Here are some points:
[ 1.6  0.0 -0.8  0.0 -0.8  0.0  0.8  0.8]
[0.0 1.6 0.0 0.0 0.0 0.8 0.0 0.0]
[ 0.0  0.0  2.3  0.0  0.8 -0.8 -0.8 -0.8]
[-0.8 -0.8 -0.8 -0.8 -0.8  0.8 -1.6 -0.8]
[ 0.0 -0.8 -0.8  0.0  0.0  0.0  0.0  0.8]
[ 0.8  0.0  0.8  0.0  0.0 -0.8  0.0 -1.6]
[ 0.0 -0.8 -0.8  0.0 -0.8  0.0 -0.8  0.8]
[ 1.6  0.0  0.0  0.0  0.0 -0.8  0.0  0.8]
[-0.8 -1.6 -0.8  0.0 -0.8  0.8 -0.8  0.0]
[ 0.0  0.8 -0.8  0.0 -0.8  0.0  0.0  0.8]
[-0.8 -0.8  0.0 -0.8 -0.8  0.0  0.0 -0.8]
[ 1.6  0.8  0.0  0.8  0.0 -0.8  0.8  0.8]
[-6.3 -1.6 -0.8  2.4 -2.4  3.2  5.5 -4.7]
[ 0.0  0.8 -0.8  0.8  0.0  0.0  1.6  0.0]
[ 0.8 -0.8 -1.6  0.0 -0.8  0.0  0.0  0.0]
[ 0.8  0.0  0.0  0.0  0.8  0.8  0.8 -0.8]
[ 0.8  0.0  0.0  2.4  0.0  0.0  0.0 -0.8]
[ 2.4  0.0  0.0  0.8 -0.8 -0.8  1.6  0.8]
[ 0.0 -0.8  0.8  0.0  0.0  0.0 -0.8 -1.6]
Then 10 other points, each followed by its number:
[-0.8 -1.6 -0.8  0.0  0.0  3.2 -0.8  0.0] 0
[ 0.0 -0.8 -0.8 -0.8 -0.8  0.8  0.0  2.4] 1
[ 0.0 -0.8 -0.8  0.0  0.0  0.0  0.0  0.8] 2
[ 0.8  0.8  0.0  1.6  0.0 -0.8  0.0 -0.8] 3
[ 0.8  2.4  0.0  0.8  0.8 -0.8  1.6  0.8] 4
[ 0.0 -0.8 -0.8  0.0 -0.8  0.8  0.0  3.2] 5
[-0.8  2.4  0.8 -1.6  4.7 -4.7  0.0  1.6] 6
[-1.6 -2.4 -0.8 -0.8 -0.8 -0.8 -0.8  0.0] 7
[-0.8  0.0  0.0  0.0  0.8  0.0  0.0  0.0] 8
[ 0.0 -0.8  0.8 -0.8 -0.8  0.0  0.0 -1.6] 9
Which two of these numbered points are nearest to each point below by angle, seen from the average point of the first points? Their numbers follow each, nearest first.
[ 0.0 -0.8  0.0 -0.8 -0.8  0.0  0.0  0.8] > 1 5
[ 0.0  0.0  0.0 -0.8 -0.8  0.0  0.0 -1.6] > 9 7
[ 0.8  0.8  0.0  0.0 -0.8  0.0  0.8  1.6] > 5 4
[ 0.0  0.0  1.5  0.0  0.8 -0.8 -0.8  0.0] > 6 8
[1.6 3.2 0.0 0.8 0.8 0.0 3.1 0.0] > 4 3
[-0.8 -0.8  0.0 -0.8 -0.8  0.8 -0.8  0.8] > 1 5
Now 10 new points, numbered from 0 again:
[ 0.0 -0.8 -0.8 -1.6 -0.8  0.0  0.0 -0.8] 0
[ 0.0 -0.8 -0.8 -1.6  0.0  0.8  0.0  0.8] 1
[1.6 2.4 0.0 0.0 0.0 0.0 1.6 0.8] 2
[ 0.0  0.0  0.0 -1.6 -1.6  0.0 -1.6 -0.8] 3
[ 0.8  0.0 -0.8  0.0 -0.8  0.8 -0.8  0.8] 4
[ 0.0  0.0  0.0 -1.6  0.0  0.0  0.0  0.8] 5
[-0.8 -0.8  0.0  0.0 -0.8  0.0 -0.8 -0.8] 6
[ 0.0  0.8  0.8  0.8  1.5 -0.8 -0.8  0.0] 7
[ 0.0  0.0 -0.8  0.0 -0.8  0.8 -0.8  0.8] 8
[-0.8  0.0  0.0  0.0 -0.8  0.0 -0.8  0.0] 9
The same question for these:
[ 0.8  0.8  0.8  0.8  0.8 -0.8  0.0 -0.8] > 7 2
[-0.8  0.0 -0.8 -0.8  0.0  0.8  0.0  0.0] > 1 5
[-0.8  0.0 -0.8  0.0  0.0  0.8 -0.8  1.6] > 8 4
[-0.8 -0.8 -0.8  0.0 -0.8  0.0  0.0  0.8] > 8 1
[-1.6  0.8  3.9  4.7  3.1 -4.7 -1.6 -0.8] > 7 9
[ 0.0  0.0  0.0  0.0 -0.8  0.0 -0.8  1.6] > 8 4
